(in the rows, 128 means zero)
Where one turn sends some rows of the set: a few examples, then the rows asked
mul: [144 161 150 104 135 155 141  93 140 166 148 117 127 135 151 112 112]
bagu: [136 163 142  92 148 117 138 141 139 155 149 119 173 153 129 123 121]
fabun: [140 164 137  93 149 120 145 149 134 155 152 121 165 152 123 124 113]
Zira: [136 147 144  97 129 113 117 145 122 170 134 134 144 160 144 115 110]
Vudo: [134 143 149 112 125 152 148 157 103 144 155 112 160 150 147 129 115]
zoz: [142 165 151 102 137 152 140  98 140 162 153 123 122 132 148 109 110]
dokuz: [133 144 158 106 120 140 126 137 116 146 154 111 179 148 159 126 127]
Sema: [118 156 161 106 132 155 135 146 157 151 123 126 162 143 152 112 140]
kino: [139 168 146 103 128 155 140  99 134 160 146 119 123 129 145 106 115]
labad: [125 143 165 128 119 141 160 150 121 149 145 132 144 168 147 131 111]
Tabe: [132 163 150 113 144 164 161 111 133 152 152 120 117 139 142 114 114]
guned: [131 155 152 124 114 152 147 104 146 158 159 139 125 146 154 118 131]
tipiv: [141 139 136  93 119 122 127 135 134 165 142 112 158 171 128 123 125]
disi: [131 155 147 106 133 163 153 168 141 156 126 130 137 139 138 113 114]
vata: [126 161 159 114 143 157 147  95 144 151 151 119 132 143 153 112 129]
roro: [129 157 156 115 141 163 152  95 142 155 146 113 134 147 153 116 127]
Deme: [128 134 162 135 146 162 129 134 153 153 135 116 158 143 145 118 131]
Kog: [141 138 131  98 123 129 142 149 126 163 142 113 146 173 121 125 119]
tuvav: [151 146 147  96 116 139 125 146 108 158 157 116 162 139 149 122 102]
Pibu: [148 147 156 108 107 128 135 142 121 168 148 138 140 152 147 122  90]
Motin: [168 151 134 110 128 137 136 133 130 170 150 131 154 130 125 141 113]
Tuz: [150 147 150 119 131 136 131 118 142 158 148 125 177 140 140 141 141]
kor: [142 150 146 128 125 151 152 170 141 138 139 121 156 136 139 120 127]
zim: [138 158 148 113 141 166 160 108 132 160 148 116 119 142 144 116 109]
Vetop: [129 144 172 116 110 125 127 125 136 157 146 133 164 163 161 123 121]
lozo: [126 166 154 113 132 159 147  96 138 151 144 115 133 138 151 109 132]
Biko: [140 156 147 118 112 151 145 107 142 164 159 141 118 141 151 116 121]
Niref: [134 154 146 125 116 157 156 112 139 158 159 139 116 146 149 120 125]
pom: [132 162 143  99 151 124 149 148 136 151 149 118 169 156 125 126 123]
Filon: [116 144 153 110 136 119 126 142 129 157 132 127 156 170 151 120 134]
dulus: [123 145 142 112 138 128 143 161 115 158 132 131 136 168 138 122 115]
sevu: [129 165 146 115 134 166 158 110 127 152 146 116 118 137 141 110 118]
bidu: [144 150 154 119 118 137 126 149 155 144 138 121 173 133 151 114 136]
rad: [131 136 137 104 124 129 142 142 131 157 142 110 158 179 127 127 134]
maver: [148 146 141 130 138 150 159 141 126 152 149 126 159 144 127 149 132]
puro: [153 139 153 117 136 151 108 129 151 171 138 122 149 128 143 110 107]
pidub: [162 153 141 112 115 138 130 162 144 154 141 126 154 123 139 112 110]
gika: [146 137 147 131 145 168 140 154 137 161 137 121 133 134 131 118 103]
Nud: [144 159 151  89 123 146 122 147 152 169 127 133 148 128 148 105 111]

maver turns into Tuz
Pibu turns into labad
Now find these:
Nud turns into disi
kor turns into bidu
zim turns into roro
fabun turns into pom
vata turns into zoz
dokuz turns into tuvav
Filon turns into Zira
Biko turns into Niref
lozo turns into kino
puro turns into gika
rad turns into tipiv

